In the rows, 128 means zero.
Which row each row swaps with, under one turn or mirror
The rows were stretched afterwards, more along some directions than others.
zile: [170 143 139 115 153 125 112 143 136 141 113 135 101 164 136 137 124 115
 106 137 111]
lovip: [ 92 159 129 146 159 106 150 156 101 107 133 135 110 130 106 141 133 124
 125 147 109]
rura: [105 141 124 132 125 121 119 156 120 136 104 130  93 121 141 145 125 146
 111 149 117]
Pural: [142 122 162 129  95 143 100 123 155 162  91 136  93 116 118 131 132 126
  90 121 104]
mizup: [124 153 145 151 160 139 153 152 127  86 128 112 121 140 152 123 138 139
 109 142 140]
Puze: [ 99 154 146 144 145 119 140 143  90 177 105 140  88 170 166 147 128 106
  86 148 123]
fibe: [155 174 137 155 149 132 131 154 100 145 139 111 118 123 122 131 164 113
  97 124 118]
goro: [111 136 146 150 144 155 114 138 123 146 122  99 102  88 145 125 137 150
 131 138 111]
fota: [119 172 117 161 150 128 149 168 109 114 158 114 120 113 101 132 146 121
 112 134 132]
nuge: [113 147 141 158 116 139  99 135 128 153  83  95  95 121 126 104 117 113
  93 161 109]
vom: [135 144 185 125 131 134 106 135 100 141  97 143  95 151 154 145 156 120
  80 112 109]
lased: [111 174 117 170 125 138 115 150 128 116 104 114 110  99  98 108 113 102
 123 135 117]
Kiz: [124 143 145 153 168 128 125 121  93 129 111  97 104 130 162 106 146 106
 132 160 118]
rasak: [128 122 163 127  95 123 117 126 153 158 128 117 110 109 160 155 119 128
 103 121  90]
Saf: [122 133 174 136 143 101 131 107 119 152 111 147 107 158 155 142 161 137
  70 129  99]
laros: [101 145 139 153 121 131 104 136 120 178 128 127  97 102 134 159 126 133
 119 117  79]
setu: [147 140 144 122 129 132  96 149 118 147  74 136  82 145 117 115 128 103
  92 139 114]
Kaza: [125 132 159 140 161 127 117 135 163 158 126 159  79 129 162 152 117 117
 120 132  82]
libam: [111 164 151 188 187 133 133 132 128 141 108 119  82 141 117 107 141 104
 115 163 100]
der: [143 177 123 156 168 154 133 183 124 130 126 124 110 133 150 133 127 128
 135 119 126]
Kuv: [150 150 139 149 157 151 127 137 150 163 132 122  71 112 123 148 142 124
 129 148 119]
rapu: [156 123 161 126 148 144 122 127 155 108  97 120 101 154 138 106 154 129
  96 141 133]
tevid: [102 141 139 167 157 126 124 140  98  94 107 111 124 138 127 108 150 130
 103 143 111]
zirot: [120 106 170 112 135 137 108 101 139 171  99 116  94 145 178 128 126 136
 121 141  91]
nofa: [117 141 118 120 137 124 118 126  90 145 103 106 114 139 125 103 115  87
 140 148 136]
Zof: [109 142 126 113 123 102 149 135 102 129 110 169 119 150 142 162 121 121
 110 125 128]
Buf: [154 147 120 147 160 117 116 133 123 155 130 114  60 114  95 133 127 109
 146 185 115]
Kor: [ 96 156 109 148 160 125 150 141 143 116 138 144 146 135 113 153 118 135
 128 111  95]
fulu: [ 90 149 141 161 131 156 100 123 120 166 114  82  98 119 128 104 104  98
 128 144 107]
vamig: [110 154 123 126 147 164 129 177 125  81 134 140 151 118 134 141 130 142
 127  93 106]
radov: [ 90 154 135 144 144 109 146 124  97 162 117 149 111 164 114 157 119 103
 100 142 115]
Gakil: [101 167 124 147 104 125 123 161  90 133 109 134 106  95 107 127 157 121
 111 119 117]
lol: [123 125 143 120 119 137 107 124 131 122 108 108 120 132 124  97 123 125
 147 113 125]
rega: [106 142 118 154 121 107 129 132 130 121  94 114 112 114 117 109 143 137
 106 150 110]
nisa: [135 172 116 140 172 133 134 184 136 161 122 166  87 145 141 156 102  97
 114 137 114]
zuda: [164 124 138 130 140 107 128 149 120 152 123 142  81 148 119 148 140 118
  86 168 123]
Dekat: [141 186  97 188 164 146 128 185 104 146 133 111  96 115  97 122 131  88
 108 157 118]
visev: [124 135 151 170 163 143 111 114 132 136 128  82  91  88 142 117 146 147
 126 172  93]
Bugu: [152 171 101 184 170 127 144 169 155 146 150 110  88 125  91 152 129 128
  90 173 123]
gumas: [135 115 123 104 122 127 120 141 124 163 132 147 108 142 133 156 113 116
 113 130 107]
zakul: [130 156 116 144 176 135 128 154 102 152 122 143  72 127  94 153 121 101
 140 161 114]
zove: [163 111 149 121 149 146 116 150 163 112 140 120  97 105 147 134 140 156
 116 150 103]
Vab: [120 161 142 127 107 144  96 163 120 135 102  89 132 113 152 116 122 130
 104 109  94]
Bovu: [139 154 135 170 171 145 148 151 112 104 110 129 108 137 106 125 152 118
 101 156 132]
Gelu: [145 140 111 135 132 147 115 174 156 124 141 107 118  98 121 122 119 141
 119 128 107]
rig: [130 160 147 185 160 131 145 159 132  80 123 100 124 126 132 110 141 112
  94 154 116]
fug: [121 153 157 138  85 138 108 124 133 163 114  94 110 108 143 121 129 126
 106 107 119]
Doma: [166 129 135 103 110 141 111 152 137 178 149 109  83 118 156 156 130 142
 105 135 120]
Vap: [147 147 132 113 106 152 113 169 126 138 135  96 135 112 171 135 135 147
  95 107 122]
Beroz: [114 154 164 144 142 132 128 142 104 123  94 129 140 158 146 109 158 129
  72 100 124]
lorov: [143 149 132 160 186 119 143 149 114 160 120 141  60 159 124 138 146 112
 102 188 121]
Lod: [145 119 126 117 103 111 118 108 133 158 120  88 124 148 115 128 132 132
  86 143 130]
pebov: [136 175  99 142 150 122 153 173  88 134 150 119 139 135 118 141 145 119
 109 119 131]
dazi: [130 135 167 157 145 154  93 134 118 126 110 100  60  87 124 121 147 128
 127 166 107]
Guz: [168 160 122 159 147 159 101 161 128 156 141  87 111 114 107 129 121 104
 113 141 108]
Ravom: [142 130 142 129 134 158  89 116 139 184 121  92  99 133 129 118 115 111
 127 135  96]
mipib: [ 84 178 118 153 130 128 120 139  92 128 117 111 142 138  93 123 126 106
 119 105 119]
pum: [155 180 116 166 167 149 135 171 107 122 158  84 107 128 106 115 147 110
 108 149 140]

Swapped with fulu: Puze
Swapped with nuge: radov
Swapped with mizup: fug
Swapped with libam: zirot
Swapped with rura: mipib
Swapped with Lod: Bugu

Which row each row swaps with, under one turn or mirror
The rows were stretched afterwards, more along some directions than others.
kibe: [122 105 127 126 155 132 112 110 152 103 137 111 120 120 147 134]
Gipo: [110 125  94 123 142 165 116 172 155 149  95  89 123 110 122  98]
sab: [110 157 129 133 128 155 130 143 139 166  90 118 139 101 152 122]
mibi: [ 81 157 110 103 156 179 116 124 163 121  91 117 100 124 148 130]
Nir: [125 132  93 101 163 132 117 137 176 148  97  93 139 125 142 117]
Kezu: [151 154 130  70 157 113 117 113 114 165 139 138 117 168 115  76]
rar: [109 136 139  98 135 104 145 162 122 109 122 123 123 159 125 124]
sig: [134 154  97 113 161 164 105 102 162 167  92 104 150 116 140 106]
taduf: [145 141 140 112 150 112 132 128 102  95 137  95 125 156 142  91]
Mivu: [133 134 124 116 116 165 106 129 126 165  96 109 109 104 127  76]
kuvob: [104  95 125 128 135 137 126 161 131 134 159 112 101 100 119 127]
dani: [141 151 104 124 147 149 129 108 124 185  99 116 123 129 130 147]
Kipil: [113 106 146  97 128 171 131 138 141 125  90 125 128 145 130 151]
Tupun: [101 130  77 112 135 157 115 154 134 117 105  92 111 124 109 119]
kir: [142 110 158 100 117 114 163 134 106 167 113 108 126 141 133 146]
gadig: [ 95 160  73 149 141 137 154 162 130 131 123 116 124  98 125 122]
Sinud: [ 94  92 117 105 123 187 135 141 152 133  76 104 131 112 124 131]
fepo: [ 96 145  77 130 128 140 129 128 151 192 104 114 134 108 128 148]
doted: [ 79 165 108 122 154 177 133 137 174 127  93  96 118 110 167 120]
Zadu: [122  90 144 102 125 170  96 125 127 142 130 117 136 123 115 112]
fili: [128 111 128 105 145 130 112 116 128 159 162 154 131 139 116 134]
zapa: [103  97 109 110 121 201 113 113 166 140  89 117 121 125 110 141]
Voge: [112 163 116 111 118 154 134 152 117 130  83  97 129 122 130 106]
nupum: [134 124 164 120 151 140  82 112 140 172 151 149  98 117 136  99]
sidem: [ 85 146  55 122 124 165 141 144 159 131  92 123 145 121  85 141]
sef: [113 122  84 105 128 135 100 142 139 140  93  97 139 127 120 111]
dorov: [110 159 133 109 151 134 140 170 131 117 134 116 122 128 135  89]
Vup: [125 133 151  81 148 127 138 134 120 117 106 105 119 133 154 113]
tomu: [108 100  91 109 130 133 151 140 128 157 139 138 142 125  91 129]
kirel: [111 124 114 127 135 141 177 150 112 135 123 135 162 142 105 178]
Karor: [140 155 121 100 146 126 123 121 133 185 149 131 124 140 120  71]
daf: [ 99 122  82 117 115 158 120 123 180 182  86 133 122 113 100 158]
von: [122 114 134 104 118 134 131 140 109 151 148 162  99 122  83 117]
sifi: [126 135 131 160 132 159 121 107 121 146 146 149 100 114 112 134]
Dulo: [108 136 106 131 126 138 113 175 130 148 145 131 126 100 105  79]
motal: [153 114 150  96 133 140 139 130 116 138 118 113 131 141 104 106]
ped: [129 169 103 143 154 143 116 139 118 167 149 131 123  97 123  97]
Pok: [124 159 151 106 135 138 112 111 132 181 135 137 116 117 145  97]
luzu: [ 98 132 105 121 140 131 147 119 135 126 137 118 134 116 121 157]
Duz: [120 130 148  98 145 112 154 138 120 119 131  76 123 133 157  91]
Bilop: [145  95 136 121 108 130 145 116 124 143 123 152 120 148  83 149]
pagod: [107 128  79 157 133 174 121 146 153 169  92 138 128  99  99 156]
Seba: [113 117 133 137 127 139 153 138 124 160 159 133 102 109 102 114]
fedu: [127 129  93 112 161 130 152 113 141 144 132 121 155 148 127 149]

Swapped with von: Vup
Swapped with kirel: Zadu
Swapped with Mivu: gadig

